In the data rows, zero lies at 4.5, halfway between 4 and 5.
Here are some numbered points:
array([8, 3, 7, 3, 6, 3, 3, 3, 3, 3, 8, 3]) 0
array([4, 4, 3, 4, 4, 9, 4, 4, 4, 4, 4, 4]) 1
array([5, 3, 7, 9, 4, 3, 3, 3, 5, 4, 6, 3]) 2
array([3, 4, 3, 7, 3, 4, 4, 3, 5, 6, 7, 5]) 3
array([5, 5, 4, 4, 4, 7, 4, 5, 4, 4, 4, 5]) 4
array([5, 3, 8, 3, 3, 7, 3, 8, 3, 3, 3, 4]) 5
array([4, 4, 5, 4, 5, 4, 6, 4, 5, 5, 5, 4]) 6
array([3, 3, 4, 3, 3, 5, 3, 3, 7, 4, 8, 7]) 7
array([3, 3, 3, 3, 3, 4, 3, 3, 8, 3, 6, 9]) 8
array([9, 3, 5, 3, 6, 3, 4, 4, 3, 3, 8, 3]) 9
array([6, 3, 4, 3, 9, 3, 9, 4, 3, 3, 3, 3]) 10
array([3, 3, 5, 3, 3, 7, 3, 9, 3, 3, 3, 3]) 11
array([4, 5, 4, 4, 4, 3, 4, 3, 5, 3, 5, 9]) 12
array([4, 4, 5, 4, 5, 4, 6, 5, 4, 6, 5, 4]) 13
array([4, 4, 5, 5, 3, 9, 3, 3, 3, 3, 4, 3]) 14
array([3, 3, 3, 9, 3, 2, 3, 3, 3, 3, 3, 3]) 15
array([4, 3, 7, 3, 3, 7, 3, 9, 3, 3, 3, 4]) 16
array([3, 3, 4, 3, 3, 4, 4, 5, 8, 3, 5, 8]) 17
array([5, 5, 4, 5, 4, 7, 4, 4, 4, 4, 4, 5]) 18
array([4, 3, 8, 4, 4, 3, 5, 3, 4, 7, 5, 3]) 19
array([4, 3, 6, 3, 3, 9, 3, 4, 3, 3, 3, 4]) 20
array([3, 3, 4, 3, 3, 5, 4, 4, 4, 9, 7, 3]) 21
array([7, 5, 4, 4, 8, 3, 7, 3, 4, 3, 3, 3]) 22
array([4, 4, 6, 4, 4, 3, 6, 5, 5, 5, 4, 4]) 23
array([4, 5, 5, 3, 4, 3, 5, 4, 5, 4, 5, 7]) 24
array([3, 3, 4, 3, 4, 5, 5, 4, 4, 8, 7, 4]) 25
array([3, 6, 3, 6, 3, 3, 3, 3, 6, 3, 5, 9]) 26
array([6, 5, 4, 4, 7, 3, 5, 4, 5, 4, 3, 4]) 27
array([4, 5, 4, 4, 4, 3, 5, 4, 5, 4, 5, 6]) 28
array([3, 3, 4, 3, 3, 4, 3, 4, 7, 4, 6, 9]) 29
array([3, 5, 5, 4, 4, 3, 7, 4, 4, 4, 5, 7]) 30
array([4, 3, 4, 3, 6, 2, 6, 9, 3, 3, 3, 3]) 31
array([7, 4, 5, 4, 4, 9, 3, 4, 3, 3, 4, 4]) 32
array([3, 3, 3, 9, 3, 4, 3, 3, 5, 6, 6, 4]) 33
array([4, 4, 5, 4, 5, 4, 7, 4, 5, 5, 4, 4]) 34
array([3, 3, 4, 3, 3, 6, 4, 4, 6, 8, 6, 4]) 35
array([5, 5, 4, 5, 4, 7, 3, 5, 4, 4, 4, 5]) 36
array([4, 4, 5, 4, 5, 4, 6, 4, 5, 5, 4, 4]) 37
array([4, 7, 3, 3, 3, 3, 3, 4, 7, 3, 3, 9]) 38
array([6, 5, 4, 4, 8, 3, 6, 4, 4, 4, 3, 3]) 39
array([6, 3, 5, 3, 6, 3, 5, 3, 3, 6, 6, 4]) 40
array([4, 3, 6, 7, 3, 3, 4, 3, 5, 9, 4, 3]) 41
array([4, 3, 4, 7, 3, 9, 3, 3, 3, 3, 3, 3]) 42
array([5, 3, 4, 3, 9, 3, 8, 6, 3, 3, 3, 3]) 43
array([4, 6, 3, 4, 4, 3, 4, 4, 5, 4, 4, 9]) 44
array([3, 3, 4, 4, 3, 5, 4, 4, 5, 8, 6, 4]) 45
array([3, 5, 4, 3, 3, 3, 5, 4, 5, 3, 4, 9]) 46
array([5, 3, 8, 5, 4, 3, 4, 3, 4, 6, 6, 3]) 47
array([3, 3, 6, 3, 3, 7, 3, 9, 3, 3, 3, 3]) 48
array([4, 5, 3, 4, 4, 5, 3, 4, 6, 5, 4, 8]) 49
array([3, 8, 3, 4, 3, 3, 3, 3, 4, 3, 3, 9]) 50
array([6, 5, 4, 4, 7, 3, 7, 4, 4, 4, 3, 3]) 51
array([3, 3, 4, 3, 3, 4, 3, 4, 8, 3, 6, 9]) 52
array([4, 4, 5, 4, 5, 4, 5, 5, 5, 5, 5, 4]) 53
array([9, 3, 7, 3, 6, 3, 3, 4, 3, 3, 7, 3]) 54
array([4, 8, 3, 6, 3, 3, 3, 3, 4, 3, 3, 9]) 55
array([5, 6, 4, 4, 4, 6, 3, 5, 4, 4, 4, 5]) 56
array([7, 6, 4, 4, 7, 3, 8, 3, 3, 3, 3, 3]) 57
array([4, 5, 5, 4, 4, 4, 5, 4, 6, 4, 5, 6]) 58
array([4, 4, 5, 5, 4, 4, 5, 6, 5, 5, 4, 4]) 59
array([4, 4, 5, 4, 5, 4, 5, 5, 4, 6, 5, 4]) 60
array([8, 3, 6, 3, 7, 3, 3, 4, 3, 3, 9, 3]) 61
array([5, 5, 4, 5, 4, 6, 4, 4, 5, 3, 4, 4]) 62
array([4, 3, 7, 4, 4, 3, 5, 3, 4, 9, 4, 3]) 63
array([4, 9, 3, 6, 4, 3, 4, 4, 5, 3, 3, 3]) 64
array([5, 9, 3, 5, 4, 3, 4, 4, 5, 3, 3, 3]) 65
array([4, 4, 5, 4, 6, 4, 7, 4, 4, 5, 5, 4]) 66
array([4, 4, 5, 4, 5, 4, 5, 5, 4, 5, 5, 4]) 67
array([3, 3, 4, 4, 4, 5, 4, 4, 5, 8, 7, 4]) 68
array([4, 4, 5, 5, 4, 4, 6, 4, 5, 4, 5, 5]) 69
array([4, 4, 5, 4, 5, 4, 6, 5, 4, 6, 5, 4]) 70
array([3, 3, 4, 3, 3, 5, 4, 4, 4, 9, 6, 3]) 71
array([4, 4, 3, 4, 4, 9, 3, 5, 5, 5, 4, 4]) 72
array([4, 4, 5, 4, 5, 4, 4, 6, 6, 6, 4, 4]) 73
array([4, 5, 3, 3, 3, 4, 3, 4, 6, 4, 3, 9]) 74
array([4, 4, 5, 4, 5, 4, 5, 5, 5, 6, 5, 4]) 75
array([5, 5, 4, 5, 4, 6, 4, 5, 4, 4, 4, 5]) 76
array([4, 4, 3, 5, 4, 5, 3, 4, 6, 6, 4, 7]) 77
array([4, 4, 6, 4, 3, 9, 3, 4, 3, 3, 4, 4]) 78
array([6, 5, 4, 4, 8, 3, 7, 3, 3, 3, 3, 3]) 79
array([3, 3, 4, 3, 3, 5, 4, 3, 4, 9, 8, 3]) 80
array([5, 4, 7, 3, 3, 9, 3, 5, 3, 3, 3, 4]) 81
array([5, 9, 3, 6, 4, 3, 4, 5, 5, 3, 3, 3]) 82
array([4, 4, 5, 4, 5, 4, 5, 5, 4, 5, 5, 4]) 83
array([4, 5, 5, 4, 4, 3, 5, 4, 6, 4, 5, 7]) 84
array([4, 4, 5, 4, 5, 4, 5, 4, 5, 6, 5, 4]) 85
array([4, 5, 5, 4, 4, 4, 5, 4, 5, 4, 5, 6]) 86
array([6, 4, 4, 6, 8, 3, 7, 3, 4, 4, 3, 3]) 87
array([6, 3, 7, 3, 5, 3, 4, 3, 3, 6, 5, 3]) 88
array([5, 4, 5, 5, 3, 9, 3, 3, 3, 3, 4, 4]) 89
array([4, 8, 3, 5, 3, 4, 3, 7, 8, 3, 3, 3]) 90
array([3, 3, 4, 3, 3, 5, 3, 3, 7, 4, 7, 7]) 91
array([3, 3, 4, 3, 3, 4, 3, 4, 7, 3, 6, 9]) 92
array([4, 4, 5, 4, 3, 9, 3, 3, 3, 3, 4, 4]) 93
array([3, 3, 4, 3, 3, 5, 4, 4, 4, 9, 8, 3]) 94
array([3, 3, 5, 3, 4, 3, 5, 9, 4, 7, 4, 3]) 95
array([4, 7, 3, 5, 3, 4, 3, 8, 7, 3, 3, 3]) 96
array([7, 5, 4, 4, 7, 3, 7, 3, 4, 3, 3, 3]) 97
array([4, 3, 5, 9, 4, 3, 3, 3, 5, 6, 4, 3]) 98
array([6, 5, 4, 4, 8, 3, 6, 4, 3, 3, 3, 3]) 99
array([4, 7, 3, 6, 3, 3, 3, 3, 5, 3, 3, 9]) 100
array([5, 5, 4, 5, 4, 7, 4, 4, 4, 4, 4, 5]) 101
array([3, 3, 4, 3, 3, 4, 3, 3, 7, 4, 8, 7]) 102
array([6, 4, 5, 4, 8, 3, 5, 4, 5, 4, 3, 4]) 103
array([5, 9, 3, 6, 4, 3, 4, 4, 4, 3, 3, 3]) 104
array([3, 3, 5, 3, 5, 3, 5, 9, 4, 6, 4, 3]) 105
array([3, 3, 4, 3, 4, 5, 5, 4, 4, 9, 7, 3]) 106
array([3, 3, 4, 3, 3, 5, 4, 5, 8, 6, 6, 5]) 107
array([4, 3, 4, 6, 3, 9, 3, 4, 3, 3, 4, 3]) 108
array([4, 4, 5, 4, 3, 9, 3, 4, 3, 3, 4, 4]) 109
array([5, 5, 4, 5, 4, 7, 4, 4, 4, 4, 4, 4]) 110
array([4, 3, 4, 9, 3, 9, 3, 3, 3, 3, 3, 3]) 111
array([5, 4, 7, 3, 3, 9, 3, 4, 3, 3, 3, 4]) 112
array([4, 4, 4, 6, 5, 3, 5, 4, 5, 5, 5, 4]) 113
array([5, 3, 8, 4, 4, 3, 4, 3, 5, 7, 5, 3]) 114
array([4, 4, 5, 4, 5, 4, 5, 5, 5, 5, 5, 4]) 115
array([4, 4, 5, 4, 4, 4, 6, 5, 5, 4, 5, 5]) 116
array([4, 4, 5, 4, 4, 4, 6, 4, 5, 4, 5, 5]) 117
array([3, 3, 3, 5, 3, 3, 3, 3, 4, 9, 3, 3]) 118
array([3, 3, 4, 3, 5, 3, 4, 9, 3, 7, 3, 3]) 119
array([4, 4, 4, 4, 6, 4, 7, 4, 4, 5, 4, 4]) 120
array([4, 4, 5, 4, 5, 4, 5, 6, 5, 6, 4, 4]) 121
array([4, 4, 5, 4, 4, 4, 5, 7, 4, 6, 4, 4]) 122
array([3, 3, 7, 3, 3, 9, 3, 6, 3, 3, 3, 4]) 123
array([4, 4, 4, 7, 3, 9, 3, 4, 3, 3, 3, 5]) 124
array([3, 3, 4, 3, 3, 5, 4, 4, 7, 5, 6, 6]) 125
array([6, 4, 6, 4, 3, 9, 3, 4, 3, 3, 3, 5]) 126
array([4, 8, 3, 6, 4, 4, 4, 5, 7, 3, 3, 3]) 127
array([3, 5, 3, 3, 3, 3, 3, 7, 4, 3, 3, 9]) 128
array([7, 3, 5, 5, 4, 9, 3, 4, 3, 4, 3, 3]) 129
array([3, 3, 4, 4, 3, 5, 4, 4, 5, 7, 6, 4]) 130
array([4, 4, 5, 4, 5, 4, 5, 5, 4, 6, 5, 4]) 131
array([6, 5, 4, 4, 8, 3, 6, 4, 4, 4, 3, 3]) 132
array([6, 4, 6, 4, 3, 9, 3, 4, 3, 3, 4, 5]) 133
array([5, 5, 4, 5, 4, 7, 4, 5, 4, 4, 4, 5]) 134
array([4, 4, 5, 4, 5, 4, 6, 4, 4, 4, 5, 4]) 135
array([4, 5, 4, 4, 4, 4, 5, 4, 6, 4, 5, 6]) 136
array([5, 4, 5, 3, 8, 3, 8, 4, 3, 4, 3, 3]) 137
array([7, 5, 4, 4, 8, 3, 7, 3, 3, 3, 3, 3]) 138
array([6, 5, 4, 4, 7, 3, 7, 4, 4, 3, 3, 4]) 139
array([4, 4, 5, 4, 5, 4, 6, 5, 4, 5, 5, 4]) 140
array([5, 9, 3, 6, 4, 3, 4, 5, 6, 3, 3, 3]) 141
array([3, 3, 4, 3, 3, 4, 4, 5, 7, 4, 6, 7]) 142
array([5, 6, 4, 5, 4, 7, 4, 4, 4, 4, 4, 4]) 143
array([5, 3, 7, 3, 3, 9, 3, 5, 3, 3, 3, 4]) 144
array([4, 4, 5, 4, 5, 4, 5, 5, 5, 6, 5, 4]) 145
array([6, 5, 4, 4, 7, 3, 7, 4, 4, 3, 3, 3]) 146
array([5, 5, 4, 5, 4, 6, 4, 4, 4, 4, 4, 5]) 147
array([4, 4, 5, 4, 5, 4, 6, 4, 4, 5, 5, 4]) 148
array([4, 3, 7, 3, 3, 9, 3, 4, 3, 3, 3, 4]) 149
array([6, 3, 4, 3, 9, 3, 8, 4, 3, 3, 3, 3]) 150
array([5, 9, 3, 6, 5, 3, 4, 4, 5, 3, 3, 3]) 151
array([4, 4, 5, 4, 5, 4, 5, 6, 5, 5, 5, 4]) 152
array([7, 7, 3, 5, 4, 4, 4, 4, 4, 4, 3, 5]) 153
array([4, 4, 5, 4, 5, 4, 6, 5, 4, 5, 5, 4]) 154
array([3, 3, 4, 3, 3, 5, 3, 4, 7, 4, 7, 8]) 155
array([3, 3, 4, 3, 4, 5, 5, 4, 4, 9, 6, 4]) 156
array([4, 4, 4, 5, 5, 4, 5, 5, 4, 6, 5, 4]) 157
array([6, 3, 3, 5, 9, 3, 5, 3, 3, 3, 3, 3]) 158
array([3, 3, 4, 4, 3, 5, 4, 4, 6, 8, 5, 4]) 159
array([4, 4, 5, 4, 5, 3, 6, 5, 4, 5, 4, 4]) 160
array([4, 4, 4, 9, 5, 3, 4, 4, 4, 5, 4, 4]) 161
array([7, 3, 6, 3, 4, 3, 5, 3, 3, 6, 8, 3]) 162
array([4, 3, 5, 4, 5, 4, 5, 6, 5, 6, 5, 4]) 163
array([4, 4, 5, 4, 5, 4, 5, 5, 5, 5, 5, 3]) 164
array([6, 5, 4, 5, 7, 3, 5, 5, 4, 4, 3, 4]) 165
array([4, 4, 5, 4, 3, 3, 6, 5, 5, 4, 5, 6]) 166
array([3, 3, 4, 3, 3, 4, 3, 3, 7, 4, 6, 9]) 167
array([3, 6, 3, 3, 3, 3, 4, 3, 5, 3, 4, 9]) 168
array([5, 4, 5, 4, 3, 9, 3, 4, 3, 3, 4, 4]) 169
array([3, 3, 4, 3, 3, 3, 4, 9, 3, 3, 3, 3]) 170
array([4, 5, 3, 4, 4, 9, 4, 4, 4, 4, 4, 4]) 171
array([8, 5, 4, 4, 7, 3, 6, 4, 4, 3, 3, 3]) 172
array([3, 4, 5, 3, 4, 3, 5, 5, 6, 3, 5, 7]) 173
array([7, 3, 7, 3, 4, 3, 3, 3, 3, 3, 9, 5]) 174
array([5, 5, 4, 5, 4, 5, 4, 5, 4, 4, 4, 4]) 175
array([4, 4, 5, 4, 5, 4, 6, 5, 4, 5, 5, 4]) 176
array([4, 7, 3, 6, 4, 4, 4, 7, 6, 4, 3, 3]) 177
array([4, 4, 5, 4, 4, 4, 6, 5, 5, 5, 5, 4]) 178
array([5, 4, 4, 3, 8, 3, 8, 4, 4, 4, 3, 3]) 179
array([5, 3, 6, 9, 4, 3, 3, 3, 5, 3, 6, 3]) 180
array([5, 6, 4, 5, 4, 6, 4, 4, 4, 4, 4, 5]) 181
New points follow, each followed by the numbers of its five nearest points above, looking only along the 2 directions in which the numbered points spread most, nearest first.
array([3, 3, 4, 3, 3, 6, 4, 5, 6, 7, 6, 4]) 35 130 45 159 94
array([6, 3, 8, 4, 5, 3, 4, 4, 3, 3, 8, 3]) 88 119 0 105 162
array([5, 9, 3, 6, 4, 3, 4, 5, 5, 3, 3, 3]) 82 65 23 6 34
array([9, 3, 6, 4, 5, 3, 3, 3, 3, 3, 9, 3]) 88 0 119 162 61
array([3, 3, 4, 3, 3, 5, 3, 5, 7, 4, 6, 7]) 91 7 125 155 49
array([3, 3, 4, 3, 4, 6, 5, 4, 4, 7, 7, 3]) 181 147 76 62 56
array([7, 4, 5, 5, 4, 9, 3, 4, 3, 3, 3, 3]) 129 32 5 48 81
array([6, 6, 4, 5, 4, 6, 4, 4, 4, 4, 4, 5]) 62 181 76 147 175
array([3, 3, 4, 3, 3, 6, 3, 4, 7, 7, 7, 4]) 35 77 107 125 159
array([6, 3, 4, 9, 4, 3, 3, 3, 3, 3, 6, 3]) 47 119 170 19 122
array([6, 3, 9, 4, 4, 3, 4, 3, 4, 3, 6, 3]) 119 47 88 170 19
array([3, 3, 4, 3, 3, 5, 4, 4, 4, 9, 6, 3]) 71 21 94 80 96
array([7, 4, 5, 6, 4, 9, 3, 3, 3, 3, 4, 4]) 32 5 48 16 11
array([3, 7, 3, 3, 3, 3, 4, 3, 6, 3, 4, 9]) 38 168 26 50 46
array([6, 3, 7, 3, 4, 3, 5, 3, 3, 7, 5, 3]) 88 162 119 105 0
array([4, 4, 4, 5, 6, 3, 6, 4, 5, 5, 4, 4]) 151 160 34 65 120
array([3, 3, 4, 3, 3, 5, 3, 4, 7, 4, 7, 7]) 91 7 155 102 125
array([4, 3, 8, 5, 4, 3, 3, 3, 6, 6, 5, 3]) 174 41 98 106 73
array([3, 3, 4, 3, 3, 5, 4, 5, 7, 5, 6, 5]) 77 107 125 3 33
array([4, 4, 3, 4, 4, 9, 3, 4, 5, 4, 4, 5]) 72 171 1 124 36
array([5, 3, 6, 9, 4, 3, 3, 3, 5, 3, 6, 3]) 180 2 122 15 59
array([3, 3, 4, 3, 3, 6, 4, 4, 6, 8, 6, 4]) 35 130 45 159 33
array([3, 6, 4, 4, 3, 3, 4, 3, 6, 3, 5, 9]) 38 168 26 50 100
array([4, 8, 3, 6, 4, 3, 3, 3, 5, 3, 3, 7]) 173 84 24 136 28
array([5, 3, 9, 5, 5, 3, 4, 3, 4, 4, 6, 3]) 119 88 105 47 162
array([4, 4, 4, 4, 4, 9, 3, 4, 4, 4, 4, 5]) 72 1 171 124 93
array([3, 3, 4, 3, 3, 5, 4, 4, 7, 5, 6, 6]) 125 107 49 77 128
array([6, 3, 8, 5, 5, 3, 4, 3, 4, 4, 6, 3]) 88 119 0 162 105
array([3, 3, 4, 3, 4, 5, 4, 4, 4, 9, 6, 3]) 106 71 96 156 25
array([3, 3, 4, 3, 3, 5, 3, 4, 7, 4, 6, 7]) 91 7 155 125 49
array([3, 3, 5, 3, 4, 4, 5, 9, 4, 5, 4, 3]) 170 175 47 2 122
array([5, 3, 9, 4, 5, 3, 4, 3, 4, 5, 6, 3]) 119 105 88 19 162
array([5, 6, 4, 5, 4, 6, 4, 4, 4, 4, 4, 5]) 181 147 76 62 56
array([4, 5, 4, 5, 4, 3, 5, 4, 5, 4, 5, 6]) 28 166 30 24 136
array([3, 3, 4, 3, 3, 5, 4, 4, 7, 5, 6, 6]) 125 107 49 77 128
array([3, 3, 3, 9, 3, 4, 3, 3, 5, 6, 6, 4]) 33 159 45 68 130
array([3, 9, 3, 5, 4, 4, 3, 6, 6, 3, 3, 3]) 118 41 116 73 69
array([3, 3, 4, 3, 3, 6, 4, 5, 6, 7, 6, 5]) 35 159 45 130 33
array([5, 3, 9, 5, 5, 3, 4, 3, 4, 4, 6, 3]) 119 88 105 47 162
array([6, 3, 6, 7, 4, 3, 3, 3, 4, 3, 8, 3]) 122 2 180 15 47
array([5, 6, 3, 4, 4, 4, 4, 4, 5, 4, 4, 8]) 173 136 3 84 24
array([4, 4, 3, 5, 4, 5, 3, 4, 6, 6, 4, 6]) 33 159 77 3 45
array([6, 7, 3, 5, 4, 5, 4, 4, 4, 4, 4, 4]) 2 180 122 170 15
array([5, 9, 3, 6, 4, 3, 4, 4, 4, 3, 3, 3]) 104 34 160 37 82
array([8, 3, 6, 3, 6, 3, 4, 3, 3, 4, 8, 3]) 61 9 0 88 31
array([5, 3, 4, 8, 4, 9, 3, 3, 3, 3, 3, 3]) 32 5 129 111 81
array([4, 5, 5, 4, 4, 3, 5, 4, 6, 4, 5, 7]) 84 173 24 28 136
array([3, 3, 4, 3, 3, 4, 4, 4, 7, 4, 6, 7]) 142 74 128 17 49
array([3, 3, 5, 3, 3, 5, 5, 4, 4, 8, 7, 3]) 71 21 106 96 156
array([3, 3, 4, 3, 4, 5, 5, 4, 5, 8, 6, 3]) 106 156 96 118 25
array([3, 3, 4, 4, 3, 5, 3, 3, 7, 5, 8, 6]) 91 7 125 49 155
array([3, 6, 4, 3, 3, 3, 4, 3, 5, 3, 5, 9]) 168 38 50 100 46
array([4, 3, 9, 4, 3, 3, 4, 3, 7, 8, 4, 3]) 118 41 174 73 156
array([3, 4, 4, 5, 3, 4, 3, 3, 6, 6, 6, 6]) 49 128 107 125 142
array([4, 4, 5, 4, 6, 4, 5, 6, 4, 5, 4, 4]) 105 162 119 19 135
array([6, 3, 9, 4, 5, 3, 3, 3, 4, 3, 7, 3]) 119 47 88 19 105
array([5, 9, 3, 6, 4, 3, 4, 4, 4, 3, 3, 3]) 104 34 160 37 82
array([4, 4, 5, 4, 4, 3, 5, 4, 5, 4, 5, 6]) 166 28 58 136 86
array([5, 5, 4, 5, 4, 6, 4, 4, 4, 4, 5, 4]) 62 76 147 181 175
array([3, 3, 4, 3, 3, 9, 3, 3, 3, 3, 4, 4]) 124 93 109 78 133
array([4, 4, 5, 3, 4, 3, 5, 5, 6, 4, 5, 6]) 28 166 24 136 58
array([4, 5, 5, 4, 4, 3, 6, 4, 6, 4, 5, 6]) 30 28 24 166 84
array([8, 3, 6, 3, 7, 3, 4, 3, 3, 3, 7, 3]) 9 31 61 54 165
array([3, 3, 4, 3, 3, 5, 3, 4, 7, 4, 7, 7]) 91 7 155 102 125
array([3, 4, 5, 3, 3, 3, 6, 6, 5, 4, 5, 6]) 136 58 166 28 24
array([4, 4, 5, 4, 5, 4, 6, 4, 5, 5, 5, 4]) 6 23 161 37 82
array([3, 3, 4, 3, 4, 5, 5, 4, 4, 9, 7, 3]) 106 156 174 96 118
array([7, 5, 4, 4, 8, 3, 7, 3, 3, 3, 3, 3]) 138 57 137 43 79
array([4, 4, 5, 4, 6, 3, 6, 4, 5, 5, 4, 4]) 151 160 120 66 40
array([3, 3, 5, 3, 3, 6, 4, 5, 5, 8, 6, 4]) 35 130 94 21 80
array([4, 4, 3, 4, 4, 9, 4, 4, 4, 4, 4, 5]) 72 171 1 36 124
array([3, 3, 3, 9, 3, 4, 3, 3, 5, 5, 8, 4]) 33 159 77 45 3
array([4, 5, 4, 5, 4, 3, 5, 3, 5, 4, 5, 6]) 28 30 166 24 136
array([3, 3, 4, 3, 6, 3, 4, 9, 3, 8, 3, 3]) 162 88 105 119 0
array([6, 3, 8, 3, 5, 3, 5, 4, 3, 3, 7, 3]) 0 88 61 54 9
array([4, 4, 3, 4, 4, 5, 3, 4, 5, 6, 4, 7]) 77 107 3 33 159
array([4, 5, 3, 4, 4, 5, 3, 4, 6, 5, 4, 7]) 77 107 3 125 49
array([3, 6, 4, 5, 3, 3, 4, 4, 5, 3, 5, 8]) 55 100 46 50 12
array([3, 3, 4, 3, 4, 5, 4, 4, 4, 9, 6, 3]) 106 71 96 156 25
array([3, 4, 5, 3, 3, 3, 5, 9, 4, 3, 4, 6]) 90 86 118 25 156
array([4, 4, 6, 3, 3, 9, 3, 4, 3, 3, 4, 5]) 124 93 109 78 133
array([4, 4, 3, 4, 4, 9, 3, 4, 4, 5, 4, 5]) 72 171 1 124 93
array([8, 3, 8, 3, 6, 3, 4, 3, 3, 3, 7, 3]) 54 9 61 0 88
array([4, 4, 3, 5, 4, 9, 4, 4, 4, 4, 4, 5]) 72 171 1 36 124
array([6, 5, 4, 4, 6, 3, 8, 4, 4, 3, 3, 4]) 139 103 51 146 165
array([4, 4, 4, 4, 4, 9, 3, 5, 5, 5, 4, 4]) 72 1 171 124 93
array([5, 6, 4, 5, 4, 6, 4, 4, 4, 4, 4, 4]) 62 76 175 147 181
array([8, 3, 8, 3, 6, 3, 3, 3, 3, 3, 7, 3]) 54 0 61 88 9
array([4, 3, 4, 9, 3, 3, 3, 3, 3, 3, 4, 3]) 175 170 2 180 122
array([6, 5, 4, 4, 7, 3, 6, 4, 4, 4, 3, 4]) 103 139 165 27 31
array([3, 4, 3, 3, 3, 3, 3, 9, 5, 3, 3, 7]) 3 77 107 49 125
array([5, 5, 3, 5, 4, 6, 4, 6, 4, 4, 4, 4]) 62 76 147 143 181
array([5, 6, 4, 5, 4, 6, 4, 4, 4, 4, 4, 4]) 62 76 175 147 181
array([3, 3, 3, 9, 8, 3, 4, 3, 3, 7, 3, 3]) 165 31 40 27 120
array([5, 9, 3, 6, 5, 3, 4, 4, 5, 3, 3, 3]) 151 160 34 104 82
array([5, 5, 4, 5, 4, 6, 4, 5, 5, 4, 4, 4]) 62 76 147 181 56
array([6, 6, 4, 5, 4, 6, 4, 4, 4, 3, 4, 5]) 62 76 147 181 175
array([3, 3, 4, 3, 3, 5, 3, 3, 7, 4, 7, 8]) 155 7 91 92 102
array([6, 3, 9, 4, 5, 3, 3, 3, 3, 3, 8, 3]) 119 88 47 170 19
array([3, 3, 4, 3, 3, 3, 3, 9, 3, 4, 3, 3]) 175 170 62 181 147
array([4, 4, 4, 5, 6, 3, 8, 4, 4, 5, 4, 4]) 27 103 165 40 120
array([4, 4, 5, 4, 5, 4, 4, 5, 5, 6, 4, 4]) 177 59 15 98 163
array([3, 3, 5, 3, 4, 3, 6, 9, 4, 5, 4, 3]) 105 19 63 135 164
array([4, 6, 3, 4, 4, 4, 4, 4, 5, 4, 3, 9]) 55 12 128 46 100
array([3, 4, 3, 3, 3, 3, 3, 3, 6, 3, 5, 9]) 26 38 17 167 168
array([3, 3, 4, 3, 3, 5, 4, 4, 6, 6, 7, 5]) 77 107 125 3 33
array([3, 3, 5, 3, 5, 3, 6, 9, 4, 5, 4, 3]) 162 105 66 88 119
array([4, 9, 3, 7, 4, 3, 4, 5, 6, 3, 3, 3]) 113 64 141 23 65
array([7, 3, 4, 7, 4, 9, 3, 3, 3, 3, 3, 3]) 129 32 5 48 81
array([5, 9, 3, 6, 4, 3, 4, 4, 4, 3, 3, 3]) 104 34 160 37 82
array([4, 3, 7, 7, 4, 3, 3, 3, 6, 8, 4, 3]) 41 174 73 98 177
array([3, 3, 4, 3, 3, 4, 4, 4, 7, 4, 6, 7]) 142 74 128 17 49
array([4, 3, 4, 3, 6, 3, 6, 9, 3, 3, 3, 3]) 9 61 54 0 31
array([3, 3, 4, 3, 3, 5, 4, 5, 6, 7, 6, 4]) 159 33 45 130 68
array([7, 3, 9, 3, 4, 3, 4, 3, 4, 6, 5, 3]) 88 119 0 105 162
array([4, 7, 3, 6, 4, 4, 3, 6, 7, 3, 3, 3]) 118 41 174 73 106
array([4, 4, 5, 4, 6, 3, 7, 4, 4, 5, 5, 4]) 27 120 40 151 66
array([5, 5, 4, 5, 4, 5, 4, 4, 4, 4, 4, 5]) 106 181 175 174 180
array([3, 4, 4, 3, 3, 4, 4, 4, 7, 4, 6, 8]) 17 102 74 26 50
array([4, 9, 3, 6, 4, 4, 3, 6, 6, 3, 3, 3]) 41 73 174 177 98
array([4, 3, 5, 9, 3, 3, 3, 3, 4, 6, 5, 3]) 106 174 98 180 59
array([5, 7, 3, 8, 4, 3, 3, 3, 5, 4, 4, 5]) 166 86 28 58 117
array([3, 3, 4, 3, 4, 5, 4, 4, 6, 5, 6, 6]) 77 3 107 33 125
array([4, 7, 3, 6, 3, 4, 3, 8, 6, 3, 3, 3]) 106 156 96 25 174
array([5, 3, 8, 3, 4, 3, 6, 3, 3, 6, 5, 3]) 88 0 162 61 119
array([3, 3, 4, 4, 3, 9, 3, 3, 3, 3, 4, 4]) 124 93 109 78 133
